array([-86,  -8, -66,  50,  -1,  82,  30, -11,  -2,  21,  57, -59])
array([-63, -28, -68,  52, -15,  73,  38, -18,  -3,  30,  65, -76])
array([ 47, -34,  21,  -6, -15, -34,  10, -19,   3,   7,  15,   0])
array([ 43,   7,  39, -34,   1, -42, -21,   2,  -6, -13, -25,  35])
array([ -2,  13,   6,  -8,   5,  -4,  -9,   3,   0,  -5, -13,   8])
array([-38, -29, -54,  46, -11,  54,  37, -33,   1,  19,  77, -61])
array([ 83,  28,  83, -65,  13, -97, -35,  33,   1, -30, -83,  75])
array([ -1, -19, -18,  13,  -2,  14,  20,  -1,   3,  19,  33, -24])
array([ 47, -39,  33,  -5, -20, -45,   9, -25,   0,   6,   3,   4])
array([-49,  28, -21,  17,   9,  45, -21,  15,  -6,  -4,  -7,  -8])
array([-40, -38, -63,  47, -20,  62,  44, -35,  -5,  29,  77, -58])
array([ 19, -11,  11,  -1,  -4,  -7,   6, -18,  -5,   3,  10,   5])
array([-91,  15, -74,  43,   2,  89,   4,   9,  -8,  20,  25, -51])
array([ 39,  11,  54, -37,  14, -52,  -5,  14,   2, -16, -39,  41])
array([ -3,  -9,  -7,  12, -10,   3,   7,  -3,   4,   4,  13, -14])
array([-30, -35, -52,  44, -14,  49,  43, -30,   5,  27,  69, -52])
array([-25, -38, -48,  39, -22,  39,  27, -32,   2,  15,  55, -51])
array([-45, -39, -62,  51, -14,  65,  42, -28,   3,  24,  65, -64])
array([  5,   1,   8,  -4,   2,  -8,  -8, -10,   6,  -2,   0,  14])
array([-17, -36, -32,  31, -16,  26,  29, -28,  -5,  17,  47, -40])
array([ 27,  28,  37, -44,   9, -48, -27,  21,   4, -21, -55,  42])
array([-3, -2,  6, -2,  1,  7,  3, -9, -7,  2, 10,  0])
array([-12,  14,   7,  -5,  -1,   1, -18,  14,   2, -12, -19,   8])
array([ -4,  15,  -2,  -5,   2,  -1,  -6,  11,   2,  -2, -17,  13])
array([-41,  -7, -42,  31, -12,  47,   4,  -2,  -2,   9,  25, -35])
array([-70, -12, -75,  58, -11,  87,  33, -29,   3,  27,  68, -65])
array([ 21,  33,  45, -32,  15, -37, -44,  38,   1, -24, -61,  48])
array([-34,  52,  -1, -15,  28,  17, -22,  40,  -8, -12, -38,  26])
array([-22,  61,  31, -24,  28,   0, -35,  42,  -1, -26, -59,  39])
array([-45,  40,  -4,  -4,  23,  25, -20,  27,   1, -12, -24,   9])
array([ 78, -20,  49, -34, -11, -59, -11, -14,   3,  -9, -17,  28])
array([ -4, -24, -17,  17, -16,  12,  19, -15,   3,  18,  35, -23])
array([ 77, -20,  55, -42, -14, -75,  -3, -14,   5, -11, -23,  29])
array([-44,  16, -24,  20,   4,  39,  -4,  15,  -3,   5,   8, -21])
array([ 31, -31,   9,  -2, -12, -16,  18, -21,   3,   9,  17,   1])
array([ 81, -19,  56, -44,  -7, -84,  -7,  -3,   2,  -9, -34,  44])
array([  9,  44,  33, -37,  26, -27, -34,  34,  -4, -29, -64,  48])
array([-28,  55,  22, -23,  19,   8, -41,  49,  -5, -36, -57,  29])
array([ -7,  68,  17, -27,  28,   0, -43,  44,   1, -22, -60,  37])
array([ 38, -24,  14,  -5, -10, -23,  14, -25,   3,   2,  18,  -2])
array([  1,  51,  29, -36,  18, -20, -47,  39,   4, -26, -66,  49])
array([ 29,  25,  47, -32,  19, -45, -30,  21,   5, -18, -47,  44])
array([ -6,  30,  10,  -6,   8,   5, -20,  10,   4, -16, -21,  25])
array([-92,  13, -69,  44,  11,  94,  18,  -1,  -7,  19,  47, -45])
array([ 11,  -6,   6,  -2,  -2, -11,   2,  -2,   0,   2,   8,  -6])
array([-23, -44, -41,  41, -15,  32,  33, -25,   2,  24,  56, -47])
array([-45,   9, -35,  20,   9,  40,  15,  -2,   4,  12,  22, -27])
array([ 73, -23,  38, -31,  -7, -65,   4, -15,   1,  -4, -14,  26])
array([-31,  56,  11, -10,  21,  11, -38,  41,  -6, -18, -56,  23])
array([ 61, -34,  25,  -9, -10, -52,  12, -22,   8,   3,   6,  13])
array([ 69, -31,  38, -10, -22, -63,  -7, -22,   0,  -1,  -7,  28])
array([ 35, -24,  15,  -5, -12, -27,  21, -12,  -3,  10,  16,  -2])
array([-4,  5,  0, -6,  2, -4,  3,  2, -3,  5, -9,  2])
array([-80,   0, -72,  54,  -3,  87,  10,  -1,  -5,  16,  46, -54])
array([-42,  37, -18,   1,  21,  30, -11,  24,  -4,  -7, -16,   6])
array([ 83,  15,  80, -65,  18, -97, -24,  17,   6, -24, -65,  77])
array([ 82,  -4,  64, -47,  -5, -87, -16,   5,   7, -15, -45,  54])
array([ 57, -38,  23, -13, -19, -53,  15, -22,   6,   2,   7,  10])
array([  0,  53,  30, -35,  21, -22, -44,  49,  -5, -26, -67,  46])
array([ 84,   0,  67, -58,   6, -86, -18,   9,   2, -27, -58,  60])
array([ -6,  22,   6,  -4,   9,  -5, -12,  17,  -6,  -5, -23,  12])
array([ 22, -21,   4,   3,  -2,  -9,  15, -13,   2,   4,  14,  -1])
array([ 84,   6,  71, -55,   2, -88, -30,  10,   7, -20, -69,  64])
array([ -8, -25, -22,  17,  -7,  12,  29, -23,  -1,  17,  44, -33])
array([-54, -38, -70,  56, -11,  70,  37, -25,   2,  24,  74, -69])
array([-63, -27, -65,  58, -10,  79,  34, -29,  -2,  32,  67, -70])
array([-75, -13, -80,  62, -10,  87,  25, -18,  -6,  20,  59, -64])

array([-86,  -8, -66,  50,  -1,  82,  30, -11,  -2,  21,  57, -59]) 0
array([ 57, -38,  23, -13, -19, -53,  15, -22,   6,   2,   7,  10]) 1
array([-70, -12, -75,  58, -11,  87,  33, -29,   3,  27,  68, -65]) 0
array([-63, -28, -68,  52, -15,  73,  38, -18,  -3,  30,  65, -76]) 0
array([ 29,  25,  47, -32,  19, -45, -30,  21,   5, -18, -47,  44]) 2
array([-4,  5,  0, -6,  2, -4,  3,  2, -3,  5, -9,  2]) 0
array([ 43,   7,  39, -34,   1, -42, -21,   2,  -6, -13, -25,  35]) 2
array([ 78, -20,  49, -34, -11, -59, -11, -14,   3,  -9, -17,  28]) 1
array([-30, -35, -52,  44, -14,  49,  43, -30,   5,  27,  69, -52]) 0
array([ -3,  -9,  -7,  12, -10,   3,   7,  -3,   4,   4,  13, -14]) 0
array([  5,   1,   8,  -4,   2,  -8,  -8, -10,   6,  -2,   0,  14]) 1
array([-28,  55,  22, -23,  19,   8, -41,  49,  -5, -36, -57,  29]) 2
array([ 38, -24,  14,  -5, -10, -23,  14, -25,   3,   2,  18,  -2]) 1
array([ 19, -11,  11,  -1,  -4,  -7,   6, -18,  -5,   3,  10,   5]) 1
array([-49,  28, -21,  17,   9,  45, -21,  15,  -6,  -4,  -7,  -8]) 2
array([ -1, -19, -18,  13,  -2,  14,  20,  -1,   3,  19,  33, -24]) 0
array([-45, -39, -62,  51, -14,  65,  42, -28,   3,  24,  65, -64]) 0
array([-54, -38, -70,  56, -11,  70,  37, -25,   2,  24,  74, -69]) 0
array([  9,  44,  33, -37,  26, -27, -34,  34,  -4, -29, -64,  48]) 2
array([ 35, -24,  15,  -5, -12, -27,  21, -12,  -3,  10,  16,  -2]) 1
array([ 73, -23,  38, -31,  -7, -65,   4, -15,   1,  -4, -14,  26]) 1
array([-45,  40,  -4,  -4,  23,  25, -20,  27,   1, -12, -24,   9]) 2
array([ -4,  15,  -2,  -5,   2,  -1,  -6,  11,   2,  -2, -17,  13]) 1
array([-23, -44, -41,  41, -15,  32,  33, -25,   2,  24,  56, -47]) 0
array([ 69, -31,  38, -10, -22, -63,  -7, -22,   0,  -1,  -7,  28]) 1
array([-92,  13, -69,  44,  11,  94,  18,  -1,  -7,  19,  47, -45]) 0
array([ 83,  28,  83, -65,  13, -97, -35,  33,   1, -30, -83,  75]) 1
array([ 47, -39,  33,  -5, -20, -45,   9, -25,   0,   6,   3,   4]) 1
array([ 27,  28,  37, -44,   9, -48, -27,  21,   4, -21, -55,  42]) 2
array([ 21,  33,  45, -32,  15, -37, -44,  38,   1, -24, -61,  48]) 2
array([ 82,  -4,  64, -47,  -5, -87, -16,   5,   7, -15, -45,  54]) 1
array([ -6,  22,   6,  -4,   9,  -5, -12,  17,  -6,  -5, -23,  12]) 0
array([ 83,  15,  80, -65,  18, -97, -24,  17,   6, -24, -65,  77]) 1
array([ 31, -31,   9,  -2, -12, -16,  18, -21,   3,   9,  17,   1]) 1
array([-45,   9, -35,  20,   9,  40,  15,  -2,   4,  12,  22, -27]) 2
array([ 11,  -6,   6,  -2,  -2, -11,   2,  -2,   0,   2,   8,  -6]) 1
array([-91,  15, -74,  43,   2,  89,   4,   9,  -8,  20,  25, -51]) 0
array([-25, -38, -48,  39, -22,  39,  27, -32,   2,  15,  55, -51]) 0
array([-41,  -7, -42,  31, -12,  47,   4,  -2,  -2,   9,  25, -35]) 2
array([ 47, -34,  21,  -6, -15, -34,  10, -19,   3,   7,  15,   0]) 1
array([-42,  37, -18,   1,  21,  30, -11,  24,  -4,  -7, -16,   6]) 2
array([ -2,  13,   6,  -8,   5,  -4,  -9,   3,   0,  -5, -13,   8]) 1
array([  0,  53,  30, -35,  21, -22, -44,  49,  -5, -26, -67,  46]) 2
array([-12,  14,   7,  -5,  -1,   1, -18,  14,   2, -12, -19,   8]) 0
array([ 22, -21,   4,   3,  -2,  -9,  15, -13,   2,   4,  14,  -1]) 1
array([-34,  52,  -1, -15,  28,  17, -22,  40,  -8, -12, -38,  26]) 2
array([-3, -2,  6, -2,  1,  7,  3, -9, -7,  2, 10,  0]) 0
array([ 77, -20,  55, -42, -14, -75,  -3, -14,   5, -11, -23,  29]) 1
array([ 81, -19,  56, -44,  -7, -84,  -7,  -3,   2,  -9, -34,  44]) 1
array([ 61, -34,  25,  -9, -10, -52,  12, -22,   8,   3,   6,  13]) 1
array([-17, -36, -32,  31, -16,  26,  29, -28,  -5,  17,  47, -40]) 0
array([ -6,  30,  10,  -6,   8,   5, -20,  10,   4, -16, -21,  25]) 1
array([-44,  16, -24,  20,   4,  39,  -4,  15,  -3,   5,   8, -21]) 2
array([ -4, -24, -17,  17, -16,  12,  19, -15,   3,  18,  35, -23]) 0
array([-80,   0, -72,  54,  -3,  87,  10,  -1,  -5,  16,  46, -54]) 0
array([ 84,   0,  67, -58,   6, -86, -18,   9,   2, -27, -58,  60]) 1
array([-63, -27, -65,  58, -10,  79,  34, -29,  -2,  32,  67, -70]) 0
array([ -8, -25, -22,  17,  -7,  12,  29, -23,  -1,  17,  44, -33]) 0
array([-40, -38, -63,  47, -20,  62,  44, -35,  -5,  29,  77, -58]) 0
array([  1,  51,  29, -36,  18, -20, -47,  39,   4, -26, -66,  49]) 2
array([-31,  56,  11, -10,  21,  11, -38,  41,  -6, -18, -56,  23]) 2
array([-22,  61,  31, -24,  28,   0, -35,  42,  -1, -26, -59,  39]) 2
array([ 84,   6,  71, -55,   2, -88, -30,  10,   7, -20, -69,  64]) 1
array([ -7,  68,  17, -27,  28,   0, -43,  44,   1, -22, -60,  37]) 2
array([ 39,  11,  54, -37,  14, -52,  -5,  14,   2, -16, -39,  41]) 2
array([-75, -13, -80,  62, -10,  87,  25, -18,  -6,  20,  59, -64]) 0
array([-38, -29, -54,  46, -11,  54,  37, -33,   1,  19,  77, -61]) 0
